Each run below is a few steps of one of 8 hidden systems, one row a step.
seq 1, zogeb:
0:   8  32  13  -5  11  15  11  -9   2  16  -3   4 -14   3 -34   5  17  24
1: -20 -29  -2 -33 -10  -5  31  -7  -5   3 -14   8  -4 -12  -5  -7  20  -6
2: -18  39  20 -20  19  11   2 -16  11   7  11  14  -4   8 -14   6  -3 -13
3: -19 -25   1 -15  -5  10  12  12  18 -21  -5  16  11 -19  -4  28  20   4
4: -20  14  27 -26  12  -8   2  -2  14 -13  15  -7  -1  17   1   1 -34  10
5:  -4 -13  11   9   8  18   4  16  15  -8 -17   9 -12   4 -14  24  18  38
6: -17 -15  11 -24  -7 -20  19 -11   5   1  12 -16 -16  13 -11 -27 -11  21
7:   9  13  24   8  13  17  13 -18   9  11 -17  19 -29   3 -18  10  20   9
seq 2, Getep:
0: -10   8  -3  25  16 -12  -4 -14  32  12  -8  32 -18  12   6  -8  12  -9
1:  21   3  -8  -9 -25 -11  15 -10   9 -10  25 -10  11 -31 -24   5   9  10
2:  13   9  22 -12  15  -9  17  -4 -10   3 -36  10  -7  -3  22  13 -23 -14
3: -11  21 -30  -6  10  -1  -7  28   1  13  -2   3  23   3 -17   4  12  27
4:  -7 -23  19 -24 -12  26   4  -1 -37  -9   1 -24  -4   3   1  -3  -4 -10
5: -32   4  -2  14  22   6 -19  -1  22   8  -1  24 -10  27  12  -7   6 -13
6:   6 -10   0   4 -26   4  -2  -8  15 -22  41 -14   4 -17 -22   3  11   9
7:  14  -4  29   6   7 -19  12 -14  11  -9 -20   8 -18   2  26   6 -27 -12
seq 3, zogeb (8 x 18):
0:  19   6   8  -1 -23  -5  -2 -19  -3 -11  40 -26  -1  -9 -11 -14 -13  -2
1:  17  -6   4  21  13  -6   5   1   0   7 -42  20 -11  -1  25  14  -1  -9
2:   1  21 -32  -8  -9 -20  -2   6   1  10  26 -12  24  -6 -19 -18   0  14
3:  22  -8  21  -3  -3  27   5  -3 -35  -4 -22  -7  -8  -8  11  16  -2 -20
4: -30   6 -32   2  13 -15 -14  13  10  17   1  13  14  18   9 -20   4  -5
5:  17  -3  14   7 -20  31 -11  -7 -12 -20  30 -17   2 -14 -12  13   6 -10
6: -12 -20  -2  10  11 -23  -4   6  12  -2 -23  14  -5  13  38  -5 -17 -15
7:  19  27 -11  18  -5   3 -16   4  10  -2  31 -12   9  -4 -24   3   2  24
seq 4, mogif:
0: -14 -24 -10 -19  -4 -22   3  25  -4 -12  -6 -15  18   4  20  -5 -25  14
1:  10  14  15  13  10  26 -14   6 -21  11  -1 -19 -17  25 -14  -6  -2  27
2: -22 -48 -12   4 -15  -3   6  -3   3   0  -3   4 -13   4   4 -20  25  -3
3:   4  32  13   9   4   1  -6 -31  15  10  28   5 -16   7 -14 -14  -1 -14
4:  13 -13  -7   5  -8 -11  18  -3  21 -11 -17  24   5 -31   6  26  18  -9
5:   6  35   0 -24   6 -26   5   1  -2   2   9 -10  19  -2   4  -3 -36  -1
6:  11  -5  -1  -2   6  24   4  26 -25   3 -36  -1   5  -4  -3  25  11  21
7: -34 -15 -10 -22  -2  -2  -7   8 -17   4  15 -18   6  21   4 -29 -10  -2
seq 5, mogig (8 x 18):
0:   5   5  29 -19  -5  11   9 -16 -23   3  12 -28 -19  13 -14 -18 -15   8
1: -22 -16   4   5  10   6  11  -8  22   7 -21  31 -20   4  -4   5  31   0
2:  -3  11  -1 -28 -17 -15  16 -14   7  -6  34 -13  10 -16 -23  -9  -3   4
3:  10   4  33  -5  13  12  14  -4   6 -11 -28  17 -11  -8   7  35  -4  -4
4: -21   9 -22 -21   7 -23   6  22  16   4   2   0  21   2 -11  -3  -5  31
5:  10  -5  32 -11  -2  34   2   4 -28 -10  -5 -23 -12   5  -9  14  -6  14
6: -42 -17  -3  -9  15 -10   4   4  18   9 -14  18 -12  23   6 -15   7   6
7:   4   4  14  -6 -17  17   1 -15   4 -10  38 -16  -7  -6 -33  -3  11  13
seq 6, mogig, 8 rows:
0:  -7  -1 -30 -12  -5 -20   9  25  13  -2  -1   2  25 -14 -13   7   8  30
1:  12   8  30 -20   3  19   4   2 -35  -2  -9 -24  -6   8   1   5 -23   3
2: -37 -10 -12   3  19   7  -5  13  14  12 -17  23  -6  21   1  -4  20   9
3:  -5  -7   7 -15 -22  10  -1 -12  -6 -13  42 -27   0  -3 -21 -13   1   2
4:  -4 -10  29   8  11  -1   8 -16  23  -9 -19  25 -23   3  18  15  -3 -16
5:   2  16 -21  -3  -5 -28   6   5  28  -1  21   0  15 -10 -21  -3   2  30
6:  30  -7  29  -9  -5  10  18   0 -27  -8 -24 -15 -11  -9   4  17 -15   7
7: -26  13 -17  -9  24 -13   4  12   6  26 -22  18   0  19  -3 -13   8  14
seq 7, pef, 8 rows:
0:  17  22   6  16  15   8   9 -12   5  22 -23  21 -21   0 -15   6  22   7
1: -14 -10 -23 -26 -16 -19  22 -12   2  11  10   5  10 -19 -13 -19  20 -13
2:   0  37  20 -24  17  16   5  -5  -7   1  -9  12   9  -7   0  25 -10 -23
3: -27 -11 -28 -11   1  -2  -7  31  13 -10   2   8  30  -5   0  13   9  12
4:  -5   0  28 -20  -1  18  -9   6 -16 -19  17 -28   1  12   1   4 -30   6
5: -12 -25   4  27  12   9 -13  18  17  -7 -20  10 -16  19  12  10   7  22
6:   1  -8   8   4 -16 -10   2 -20   7   0  31 -21 -20  10 -16 -31  -3  15
7:  20  -5  22  15   4   2  17 -22  11   1 -25  21 -27 -11   3  13  13  -9
seq 8, Getep, 8 rows:
0:  26 -19 -12  11 -22 -18  11 -15  -2  -5  -2   3   4 -29  15  -1   6 -28
1:  25  41 -14   7  11 -17  -5  -1  -6  15  -8   8  16  -8  11   2 -15 -18
2:  16  -5 -25   1  -9   9  -6  27 -27  -1 -14  -7  29 -20   6  18   6  -1
3:  -9   3  -7  -6   6   6 -19  11 -33   9  -1 -15  12  18  24 -15 -21 -23
4:  -7 -10 -17  32  -2  29 -34  12  -5  -2  14   0   4   9   3   1  20 -11
5:   2 -22  -4  14 -21 -11 -14 -12   3 -14  29 -12   0  -2  19 -19 -11 -25
6:  32  15   0  44   3  -7 -17  -9  15  -1   0   9  -8  -3  14   7  -5 -10
7:  29 -10 -28  13 -18 -32   6   9  -4  -1  -4 -10  16 -20   8  -5  -5   9
seq 9, mogif, 8 rows:
0: -20   9  11 -37   0   6   8 -15 -22   6  10  -6   5   2   3 -14 -12 -33
1: -15  12  -1  11  19  29 -17  16  10  -2 -10  25   9   3  -1  28  19  -5
2: -13 -18   3 -13 -18  -3 -10   6   9 -32  33 -17  19  -7   8   5 -19  -7
3:  13   7  29  23  18   8 -12   4   9  -8 -15   1 -21  20  12  15 -21  17
4:   1 -30 -26  12 -16 -25   2  13  12  -4   7 -11   2   0  -4 -16   6  32
5:  23  11  23   1  -3   1  13 -28 -17  16  -1 -13 -30   7 -11 -20  -6   1
6: -11  -7 -27   2   4 -14  16  -2  11  21 -22  29  -1  -8  -2  -7  33  -5
7:   5  30   2 -27  -9   4   6 -18 -11   3  28  -7  16 -17 -17  -2  -2 -22
seq 10, vevus:
0:  23 -18   1  -8  -5  -7  15  14 -26  -3 -37  -7   6 -15  19  14 -13   0
1:  -8  32 -16  -4  22   1 -10  12 -18  31 -10  -2   4  23  -6 -18  -4  10
2:  -8 -26 -13   0 -17  34  -7   6 -26  -1   7  -8   5  -7  -9  -2  32 -12
3: -27   2   8  -4   8  -3 -13 -16   9  -1  16  10  -4  17  21 -15 -15 -39
4:  14  10  -7  26  -7   5 -13  -1  31 -17  23  13  10 -18  -9  23  13   1
5:  20 -14   6  -2 -10 -30   7   4  -2 -18  -6 -14   6  -9  28   2 -36  -1
6:  24  28  -5  25  19  -1  -7  11  -4  20 -22   4  -8  13  -5   2  -1  25
7:   0 -32 -27  -7 -19  -3   9  10 -30  12  -9 -16   5  -5  -3 -22  17   6
seq 11, vevus:
0: -15  -6  19 -39  -5 -15  18 -14   0 -13   7  -5   3  -6  11  -3 -25 -20
1:   2  32  13   4  21  16  -5   9  23  -4  -6  18   1   0 -15  32   5  18
2: -10 -29  -4 -25 -14  -9   8  21  -6 -19   4 -24  15  -4   0   1 -14  25
3:  -1  15  32   8  20  21  -8  -5  -6   8  -9  -5 -28  31  -3  -3 -11  13
4: -22 -34 -19   2 -12  -5   7   7  17  -1   5   5  -4   0 -14 -11  30  23
5:   6   5  33 -13  -8  -2  14 -34  -2  -2  17 -10 -23   2  -5 -15 -14 -15
6:  -7   0  -1   2  12  -8  16   1  33   0 -22  33  -3 -12  -5  23  20   8
7:   7  12   4 -35 -12 -17  18  -1  -9  -6  16 -24  14 -12 -15  -3 -21  15
seq 12, giso:
0:  -3 -10 -10 -15 -20 -12  -2  -1   0 -19  26  -7  26 -21  14   1 -13 -29
1:  13  23   9  18  21   6 -21  15   2  -7 -14   7  10   7  24  25 -25  -8
2:   3 -18 -32  11 -10 -13 -12  29  -8  -2   3 -19  18   3   4 -10  -5  27
3:  18   1  18  13   0  11 -10 -10 -31   9  -2 -22 -21  19  10 -19 -17  -7
4:  -6 -12 -27  32   0  -1 -10  -4   9  19  -4  19 -10   6   0 -19  33  -7
5:  17   8  -2  -4 -23  -6   4 -28  -5  -2  32  -8   5 -20  -5 -13   0 -32
6:  12   8  -4  13  12  -4  -1   1   8   0 -26  28   8 -14  24  24  -1 -29
7:   4  18 -31 -13  -4 -19  -5  21  -8   3  11 -12  37 -10  -1  -2 -13   8
seq 13, giso (8 x 18):
0:  14 -23  -5  13 -21 -22   0 -10  17 -21  13   2   5 -21  22   2  -8 -22
1:  30  37  -3  16  14 -22  -4   1   8   7 -11   7   8  -4  12  10 -23  -1
2:  21 -14 -29   2 -11  -9   6  23 -27   9 -21 -13  15 -13   1  -1   6  16
3:  -3  11   0 -10   8   6  -2  -4 -40  25 -10 -12  -5  20   9 -26 -12 -18
4: -15  -7 -22  17  -1  30 -20   4  -9  10   6  11   3   4  -6  -5  36 -18
5: -10  -8  -1  -5 -16  -3 -12 -16   6 -15  36  -5   9  -6  14 -10 -10 -39
6:  16  16   3  30  10   1 -20   7  21 -15  -2  16   8  -6  19  28 -11 -12
7:  19  -7 -24   8 -12 -31  -3  19   1  -8   4 -17  20  -9  11  -5 -20  19
seq 14, Sem (8 x 18):
0: -11  -1  -3 -26  -1 -21   1  18  -7  -9   7 -24  19   9   8  -8 -35  17
1:   7   8  14  18  16  34 -15  16 -14   5 -17  -3 -13  19  -6  14   6  22
2: -27 -37 -13  -5 -12  -7   4  -3   0   6  11  -9 -12  14  -5 -34  15   8
3:  12  20  26  15   2  18  -6 -32   6   2  16   8 -22   2  -8   1   5 -23
4:  -2 -21 -18   1 -10 -30  17  -3  30  -8  -6  22   6 -24   6   6  14  -5
5:  24  41  12 -16   3 -13   6  -5  -4  -3   9 -13  13  -9  -4   9 -31   1
6:   0 -16  -7  -4   9   4  10  29 -10   1 -42   7   7  -3   7  21   7  20
7: -21  13  -4 -23   3   7  -6   5 -23  14  18 -23   4  23 -15 -27  -8   9
seq 15, Sem:
0: -36   6 -22 -26  11  -5   6  16  12   7  -6  20  23  -3  -5   5  14  -1
1:  -6   7  19 -20  -7  31 -10   6 -11 -22  27 -18  14  -4 -11  19  -9  -2
2: -30 -23  10   7  15   3 -12  17  25 -17 -10  12  -6  20  19  12  -7  10
3:   2   9   2  13  -7  -1 -13  -2  18  -7  36 -17  -7  11 -24 -11  -2  33
4:  15 -29  29  12  -5  -2  16 -15   8 -10 -18  -1 -34   2   8   3  -1  11
5:  -1  24  -8  -4   9 -30  17 -17  20  24  -1  14 -11   5 -17 -21   6  14
6:  23   1  12 -20 -13  11  29 -13 -16   0 -11  -2  -2 -29 -19  17  16  -1
7: -29  11   1 -36  19 -13  15   3   1   9 -20  18  10   3  11   2 -10 -16
seq 16, pef:
0:  23 -14 -30   4 -16 -30  16   4 -14  12 -15  -6   9 -17   6 -15   6   3
1:  20  30  -5  -7   8   6   3  -5 -40  27 -16  -7   3   2   0  -9  -6 -16
2: -15  -7 -33   4   1  15 -13  13 -18  15  -7  12  18  -3   6  -4  26 -25
3: -12  13   0  -6  -2  13 -23  -4 -13  -6  30 -10  16   6  12  -7 -16 -37
4:   6  -8  -4  31   2  11 -28  16  13 -22   3   8  12  -3  23  25  -5 -12
5:  15  -9  -8  16 -14 -24 -14   7   4 -14  21 -26   6   5  14 -14 -29  12
6:  41  -6   9  32  -2   5  -3   1 -18   3 -23 -10 -17   0  10   4  -6  10
7:   8  -8 -28  16  -5 -24   3  -6 -11  28  -8  -3  -9   7   4 -36  11   0

Name the system that made each run.
seq 17 (2 x 18):
0:  14  -4  -4  30  -9  30 -23  -5  -8  -6  11   5   2 -10   6  11  20 -29
1:  -3 -14 -18  12  -7 -28 -13   2  12 -11  11   1  14  -1  32 -10 -21 -24
 : zogeb
seq 18, 2 rows:
0: -15  22  -5 -24   0   8 -12  -2 -20   4  26 -13  20   3   1 -11 -14 -28
1:  -6 -13   7  20   4  31 -23  13   3 -20  -4  12   6  -1  17  29   8 -17
 : Getep
seq 19:
0: -32 -32 -13 -29   0 -12  15  13 -10   5 -18   1   6   6  11 -14   2  -1
1:  -5  38  11   0  12  33 -19  -6  -8   7  23  -2   1  10 -19   4   5  -8
 : Sem
seq 20, 2 rows:
0: -23 -13 -22 -19  -2 -15  -4  18 -19   9   2 -18  14  16   8 -28 -14   8
1:   3   2  13  20   3  43 -18  -9 -20   7   4  -3 -20  13  -8  -2  19 -10
 : Getep
seq 21, 2 rows:
0:  -9 -34  -6 -12 -15 -11   0   7 -23  -3   5 -28   1  11  13 -26 -16   3
1:   0  18  18  25  15  20 -13 -20   5  14   3  11 -29  21  -6  -9  11  -9
 : mogig
seq 22:
0:  15  -8   7  12  -6 -26   1 -19   0   0  -1  -4 -12   2  30 -19 -24 -28
1:  30  24 -25  33   3  -7 -10   6   9  13  -4  12   8 -11  -8   8  14  10
 : Getep
seq 23, 2 rows:
0: -10 -24  35 -18  -7   7  13 -15  -4 -11   8 -17 -26  12  -6 -11 -10   9
1:  -8   4  14  16  18   0   6  -9  31   7 -15  25 -27  13  -8   6  16  18
 : pef
seq 24 (2 x 18):
0: -15 -13  -6  13  -2 -18   7 -18  40   1   5  28 -14  -4  -1  -8  21  -7
1:  27  20  12  -8 -14 -18  16 -21  15 -12  22  -5   4 -26 -13   9 -11  -1
 : Sem
seq 25 (2 x 18):
0:  19   2  10 -14  -7 -17  23  -9 -16  12  -6 -24 -16   4 -14 -19 -13  29
1:  -7  -6   6 -10  11  13  21  -5 -12  22 -35  16 -20   5 -12  -1  27   7
 : vevus
seq 26:
0: -15  31  13 -26  14  20  10 -13   2  10   1  19   1  -4 -19  11  15 -17
1: -33 -18   1 -30  -2   6  10   8  16 -18   1  16  16 -12   0  20  12 -11
 : zogeb
seq 27 (2 x 18):
0:  11  18 -22  -4   3 -23  13  -1   9   9 -15  25  20 -26   7  12   6 -20
1:  14  28  -6 -23   0   6   1  15 -26  -1  -1 -11  32 -17  -2  18 -13  -7
 : Getep
seq 28, 2 rows:
0:   2 -10  -7 -19  -5 -31  25 -14 -14  16 -19   2  -3  -6  17 -23  -9 -21
1:  11  45 -11   3  16  18  -7   3 -11  22  -5  12  10  -3 -18  10  15  -5
 : pef
seq 29, 2 rows:
0:   4  -9 -15 -28 -14 -12  19  17 -13  -3   0 -19  18 -15 -16   0   0  29
1: -10  12  29 -17  22  25   0   2 -23   8 -21  -3 -13  23   5   5 -15  -4
 : Sem
seq 30:
0:  -5  -2 -11  -6  10  -9   2  34  11  -7 -19   1  16   1  -2  19  -5  40
1:  -2  -4  15 -16   3  14   0  11 -30   3  -4 -30  -8  22  -6 -11 -17  26
 : mogig
seq 31 (2 x 18):
0:  20  31  -4  23  15   8 -23   8 -20  17  -4 -11  -1  20   2  -7 -13   8
1:   3 -41 -22  13 -17   4   1   7 -23   8 -14  -8  -6  -2   6 -17  23  -1
 : Sem
seq 32, 2 rows:
0:  11  10   3   0  -3 -32  -2  -3   6  -4  17 -23   0  11   6 -20 -38  16
1:  33   0   0  25   3  14   4   8 -14  12 -31   1 -14  -3  -7  14  16  22
 : zogeb
seq 33, 2 rows:
0: -14   5 -37  17   7   0 -19  26  15   2   3  15  25  -1  -1   9  18   7
1:  13 -10  10  -4 -15   8 -12   3 -30 -14  17 -34   7   1  12  -5 -27 -10
 : mogig
seq 34:
0:   8 -20  28  13   2  35  -2   4  -3 -16 -17   4 -17  -2   1  29  12   5
1: -27  -4 -13 -10   2 -35   0   2  24   2  14  -1   3  17   6 -27 -16  12
 : Getep
seq 35 (2 x 18):
0:  28   4  16  15  -1  -7   1   4  -1  -4   1 -22 -16  10 -10  -3 -17  43
1:  11 -29  -1   8  -6  -8  21  -6 -11  15 -30   0 -27   3  -1 -16  18  16
 : pef
seq 36 (2 x 18):
0: -11 -41  13  12  -1   6  -9   7   2 -20 -13   3  -8   8  34   8  -9 -15
1:   1  20  -7  25   6 -14 -22   2  27  -2  27  -4  -1  17  -6 -11 -12  21
 : zogeb
seq 37:
0: -15  13 -20 -26  -3   8   0  -2 -31  21   7  -5  17  -2  -7 -19  10 -26
1: -16   0   3  -1   4  35 -17  -1 -12  -4   4  13   9  -2  10  14  14 -41
 : zogeb
